Turns, then the turns between two rows, first turn first; the first pair answered:
turn P:
[ 12 -12   4   0   0 -18  17  17  -4  45  -4  -4 -12 -14   3 -26  10 -26
  14 -31 -12   1 -28 -11  -3 -11   3  19   6  27 -23 -12 -11 -11] |-> [ 16 -14   5  -4   6 -10  10  15  -1  43   5   7 -11 -15   6 -27   4 -33
   8 -29  -5   2 -33   4   2 -24  11  21  13  20 -23  -3  -2   0]
[ 10  19  16  12 -28  11   6  -2 -24 -19  19 -23  27  -1  38  -5  -2 -36
 -19  26 -37  31  17  15 -12  16   9  21 -11  12 -16 -18  27  26] |-> [ 13 -11 -29  12 -35 -13  -6 -17  -2   7 -10 -29  15 -12  22  -8 -11 -21
   5  17 -34  14  30 -20 -11  46   5  33 -23  27   3   2 -11   3]
[ -5 -18  24   3  10   9 -25  12 -18  19  18  -6 -14 -17 -14   3  12  13
  -5  -8   1 -21   5  21  30 -21   5 -16  -5  -2  -2  26  14 -16] |-> [-10  -2  34   9   1   0  -1  23 -23   7  12 -24  -9  -9 -16   4  31  22
  -6  -6 -12 -16   6  13  18 -11   0 -29 -13   5 -14   8   4 -28]
[ -7  -9  -6  16   3 -28   3  17  22   8  -1   4  -6   3 -41  30  21  35
 -12   0  -6 -12 -10   1   0  22 -27  17 -44   2  10  -7 -16  -5] |-> [ -1 -14  -2  14  17  -7 -15  10  25   8  14  28  -5  -2 -33  29   4  20
 -20  -4   9 -15 -16  28  18  -8 -14  31 -28 -11  14  13   8  18]
turn G:
[ 29  43  26   8  10  -6  40  17  34  -6 -24 -45  38   2  25   1  -6 -27
 -14  47 -16   5   4 -33  -4  22   9 -17   5   1 -27 -29  19  39] |-> [ 35   0 -20   2   4 -28  28   1  56  31 -51 -47   6  -5  10   3 -22 -24
   2  41  -5   4  17 -42  -4  36  19  -8  -8  -3 -24 -14   2  22]
[  2  24   0   9  -9 -13  22   8   1 -12 -14 -25   8  -6  -1   6  15   8
  11   3 -18  -7   1 -30 -14  32 -18  -5 -15  25   3  -6 -29 -21] |-> [ 10   9 -12   8  -5  -1 -14  -5  19  -5  -9 -14  18 -23   9  -2  -9  -6
  19   0  -6 -21   8 -30   3  28 -14  24  -3  23  24  21 -32   0]
[ -1  10   3   9  27  37 -31  19  -7  11 -18 -21  30  -9 -16   1 -10  23
  16 -11 -13 -36  17 -48  12  15 -22   6  19   0  33   1  -8 -24] |-> [ -7  21  15   8  24  35 -13  29 -18   8 -19 -30  27   0 -21  -1   7  32
  12  -9 -19 -31  11 -47   1  17 -27 -12  16   0  20 -17  -5 -34]
[  2 -29  -1  -8  -3 -25 -11  -4   9  29   1  -4 -21  -2   3  -4 -12 -36
   8  17  20  23  14  38   7 -19  31  27 -21 -28 -27   2  32   9] |-> [ -3   3  34  -3   0  -8  -2   9  -8   4  20  -4   0   3  12  -5   0 -36
  -7  22  14  25   1  41   5 -31  26  17  -9 -24 -26 -13  45  21]
turn A:
[ 80  12  -1  -6 -43  -5 -30 -65 -27 -24 -21   4  14 -19  41   3 -12 -21
  42 -18  27  -9  34 -40  -4  34 -22  44 -25 -40  21  27  -8 -25] |-> [ 79  20  10  -9 -26  13 -41 -67 -35 -33  -7  26  21 -21  41   6 -12 -19
  26 -24  38 -21  21 -31   5  15 -21  47  -6 -42  31  40   4 -13]
[-36 -78  12 -22   0  13  -1 -19 -12   7 -44  34 -20  15  24  39   5 -19
 -19 -22   8   6  12  15  -8  23  39  -7  14 -21 -23   0  43  16] |-> [-38 -80  11 -26  -2  10   2 -23 -10   8 -47  32 -20  14  23  38   5 -17
 -18 -22   5   6  13  13  -8  23  38 -10  13 -21 -26  -4  40  15]
[  4 -20 -13  -5  -3   4  -3   2   8  13  -8  -2 -21   3  20   0 -18 -16
  -9   5  10  11   2  21  -5   0  11   7  -8  -6 -11   3   5   0] |-> [  4 -16 -11  -3   3   8  -4   0   5  10  -6   2 -20   0  21   0 -17 -13
  -8   4  10   8   1  22  -4  -7  17   8  -2  -9  -4   3   7   5]
turn L:
[ 11 -32  -3 -38 -19 -25  15   6  17  37 -44 -11 -16   6 -16  -3  15   5
  47  15 -30  17  31  -7 -54  42  30  16 -49 -24 -21 -24  -8 -14] |-> [ 15 -47 -12 -47  31   5 -18 -15   7  41 -25  52 -18  -9 -41   8   0  40
  24 -19  11 -53   0 -22 -13  -1  23  19   4 -11  28  29  -8  -6]
[ -8   6  -6  19  -4  14  15   3  -6 -12 -21  -4  37   8   5 -14  -6  -8
  -2  -8 -21 -16  11 -44   4  40  16  -1  12   3  33  -8 -34 -29] |-> [ -7 -13 -18  17 -14  -1  22  -2   1   1 -33 -13  20  11   0 -15  -7 -14
   6  -4 -20   1  19 -34  -4  42  24  -1  -1  -7  18 -11 -35 -36]
[ -6  16  11   4   5  10  24   7 -18 -30  -8 -10   9   9   2  -8  11  21
   9  -1 -16  -2 -20 -20  -5   0 -26 -32   7  17  19 -19 -24 -10] |-> [ -6  -8  -9   1  -6 -12  32   3 -11  -9 -27 -20 -20  14  -7  -5   9  19
  17   1 -17  19  -9  -9 -15   4 -12 -33 -10   8   1 -25 -23 -23]
[-38  23   0  -5  43  19 -17  15 -47 -45 -14  20  -2 -36 -14 -16  18  12
 -20 -17  -3 -35 -48  -5 -16 -14  20 -18  23   3  -9   6  10 -33] |-> [-38  36   8  -2  20   4   1  28 -45 -52 -20 -16   3 -27   1 -20  27 -10
  -9   2 -28   3 -37   0 -36   9  21 -22  -1  -1 -35 -23  11 -32]
Then:
Between the rows of a pair lie 2 to 3 turns.
[  0   4   4  10 -28 -22  -6   6  20  -5 -16 -30  16   7  11  -7   7  -9
  16  22 -13  -2  26 -25 -12  50 -11   2 -20  22   0 -12 -16 -16] |-> [  2 -11  23  -5  15   7 -19  -2   5  -1  19  25  -2   7   8   6  -8 -20
 -24  14  26   3  -3  38  10 -27  19   5  16 -13  -8  15  39  19]	L, P
[  2 -47 -10  11   8 -24 -28  11  29 -45 -36 -14   1 -42  21 -23 -49 -17
   8  29  -4  26  22  38   9  -2  36  50 -33 -15 -14 -26   7  42] |-> [-11 -45   6   8  31 -27  25  23 -14 -51 -37   0 -37  -7 -17  -1  -7  21
 -28  14  11  34 -11  51  -7 -40  38  -1 -25 -22 -46 -50  25  10]	L, G, L
[ 13 -44 -35  -9   0  -7 -41  -8   6  27  15  28  -7 -12  15  -3 -25   0
  -1 -19   9  17  26  26 -13 -13   8  29  -8  -2  16  30   4  24] |-> [  2 -29 -23  -8 -12 -31  16   9 -21  21   3   2 -28  19  -7   4  12  24
  -7 -22  -4  43  17  26 -45  -4   4 -16 -31   2 -25 -13   4 -13]	P, L, P
[  3   6  10   4  -9   4   6   1   1   6   4 -21   6  12  31  -6 -16 -26
   3  25  -4  31  10   8   3   5  11  10 -23 -19 -11 -20  14   4] |-> [ -5   2  -1   9  -9  -8  26   2 -10   9 -14 -24  -1  22   3  -2   3  10
   3   5  -6  10   1 -29  -5  20  -7 -13 -25   1  -4 -32 -15 -27]	L, G, P
[ -1 -34 -15  -1  -7  -7 -32 -18 -10 -11   8  18  27  -1  27 -11  -5  -5
  11 -10  -3   9  -5  30  26   8 -13  13  19  20  29   7  -2  55] |-> [ -3 -52 -22  -4  -6 -15 -22 -19 -11   0   3  17   6   9  23  -6  -4  -8
   6 -10   0  26  -5  50  23  -1  -1   7  13   5  11   2  11  47]	P, G, P
[-30   8  -1   0   7  28  34 -16  13  21   1 -27  -1 -18  16 -15  -1 -17
  -1  30  -1  -5  -7 -13 -18   3 -32 -14   8  38   6 -33  17 -12] |-> [-31 -11 -16  -2   3  20  29 -22  20  35  -6 -32 -14 -18  17 -16  -9 -28
   3  33   1   6   1  -1 -21   5 -20  -3   2  28  -3 -26  18  -8]	G, G, L
[  1 -18 -28  -5   5  -1   4 -12  -2  19  -9   6 -29   9 -16  12  -1  20
  -7 -18  15 -20   4  -5   1   0  -1 -10   0  15   0  15 -13 -16] |-> [ -1   9   7  -3  -8   5  20   7 -13  -2   4 -14 -19  17   7   9   7  -8
 -16   2   1  18   4  28 -13 -10  10 -16 -10  -5 -30 -16  19   3]	P, L, L
[ -5 -45  -1 -17  31 -26  53  -2 -51   6   2  25  -7  14 -43   7  17  13
 -20 -26  19  22 -39  62  -2 -19  22 -16 -12 -28 -34 -10   7 -54] |-> [  1  -5  27  -6 -12 -19  31  13 -23 -19  13 -24  54 -10  25 -19  -2 -52
  14  17 -26  57  -2  70  -4  22  17  25 -40 -32 -35 -35   9 -10]	G, L, L
[ -7  30   8  28  29   8   1  18 -11   2  15 -20  22 -14  29   2  33  -9
 -11 -31  22 -21 -17  -9  20  -3  -9   0  41  -3  34 -27  -6  21] |-> [ -5  14 -15  29  18  -5  -4  13   2  14  -3 -31  16 -16  20   0  31   1
   5 -34  20 -31  -8 -32  17  22 -12   4  32   9  40 -23 -30   1]	P, G, G
[-38  17  21  -6  -7 -30  19  26 -12  19 -16  24 -17  10 -15  15  28   6
 -14 -23  10 -34 -42   9 -45  25 -23 -15  18 -16 -47 -15  31 -31] |-> [-32  -5 -15  -9  -5 -31 -13   6   8  41 -30  34 -23  -9 -22  12   6  12
   2 -32  21 -59 -30 -18 -28  36 -27   8  21  -7 -18  16  10 -34]	L, L, P
[  1 -11  31   0   7  12  -9   0 -18 -38 -28 -27   2  -6   7  -3  -2  -9
  -8  20  -8   8   6   3  -9  -7 -18  -4 -23 -12 -31 -27   8  13] |-> [  1 -12  28  -1  19  15  -1   0 -27 -37 -29 -12  -5  -3 -15   1   7  15
 -16   7  -2 -15  -6 -17  -1 -10 -31 -18 -11   3 -20 -20  -5  -5]	L, L, P
[ 22   6  13  18  -9  -1   7 -16  -7  -1   5  -2  34 -41 -18  23  29  18
   4   6  32  14   4 -45 -24  29 -35  -5   6  63  14 -37 -43  -7] |-> [ 21  17  30  20  -9   4  21  -5 -11 -13  16  -8  40 -32 -12  23  39  13
  -4  15  26  30   0 -28 -32  24 -32 -14   1  53   1 -54 -28   2]	L, G, G
[-19 -22 -41  24   8 -15   6  -3  25  15   5  28 -10  -6  -8  33 -16  39
  12  -8  33 -54  -9 -47 -52  32  -7  32  11   2  55  57 -19  -5] |-> [-16 -37 -51  20 -14 -23  -2  -3  49  24   1   7 -15 -12  16  25 -34   1
  26  10  24 -15  14 -14 -57  40  11  53  -9 -21  35  55  -5  13]	G, L, P
[ -5 -21 -14  -6  26   3   1 -16   0  19   3   6 -23   8 -17 -10 -12 -10
 -10 -20  18   4 -15  37   7 -29  18   5  16 -16 -13  -3  31   5] |-> [-12 -13 -18  -4  24 -10  22 -11 -12  17  -9  -3 -26  19 -40  -7   8  21
  -9 -27  12 -12 -20   6  -1 -12  -3 -16  11   7 -10 -16   8 -24]	P, L, P
[ -9 -21  31  12  17   8 -29  13   3  44 -19   1 -10 -22  -9   0 -18  -3
   3 -33  44   9  -5  11  37  -9  12   2  18 -24   1  37 -25  -5] |-> [-14   0  37  23  10   6 -12  21  -7  30 -28 -15   8 -15 -16  -4  -1  21
   9 -35  28  -6  -2 -26  29  18 -10 -13  15   1   9  20 -54 -26]	P, P, L
[-11  12 -42 -19 -39 -52  52  11  12   4 -24 -33 -46  16 -11  -6  24  -5
  33  19 -16  35  37 -24 -27  22  12 -28 -42   8 -46 -24 -14  -5] |-> [ -2 -20 -78 -23 -31 -50   5 -12  43  29 -29 -19 -46 -10  -4  -9 -10 -22
  49  15   0  16  51 -25  -6  24  23  10 -33   7 -20  18 -21  11]	G, G, G
[ -3   5 -10  18  11 -21  -5   2 -11   3   6   4 -13  -1 -23  -1   6  15
   8  -5   7   2  -2  -9   9 -16   0 -15   3   2  16   5 -15   0] |-> [ -2   5 -19  24  -1 -30  -5   1  -1   3  -2 -13 -12  -3 -12  -5   2   2
  19   1  -2  13  12  -8   5  -2   0  -7 -10   1  14  -3 -24   2]	G, L, G
[  5  32  18   2   0  28 -32   0  18 -35   3  -1  55 -29  20  -4 -26  -5
  -2   0 -12 -30   4 -32  31  20 -29  24  32  21  41  10 -30  24] |-> [ 13  -6  -6  -9  15  22 -50 -18  24  -4   1  24  26 -36   7   5 -47  -7
 -10  -9  15 -34   2 -12  44   0 -11  34  39   5  41  36 -22  30]	G, L, G
[  9  25 -11  25  44 -27 -55  13   8  -6  -2  21 -16  23 -23 -16 -32  -5
 -16 -31  -5  22   4  17 -38 -54  27 -18  35 -44  27  13   0  -5] |-> [  7  47  11  27  35 -25 -42  25   3 -20   4   3  -4  27 -12 -16 -24  -9
 -18 -18 -19  37   4  25 -47 -53  24 -26  29 -43  19  -7   8   2]	P, G, P
[-19  31  15   7 -17 -12 -15  -2   9 -18  -4 -41  23 -15  31 -16 -11  -1
  15  17 -22 -11  25 -26  -4  30   7  22 -18  18  -3 -12 -34   8] |-> [-26 -23 -16  -6  -1 -38  15 -11  -1  17 -19 -27 -48  12 -16   2  -3  18
  -5   1   8   9  13   8 -17  -2  38  -9 -21  -8 -42  -9 -16 -22]	P, G, L
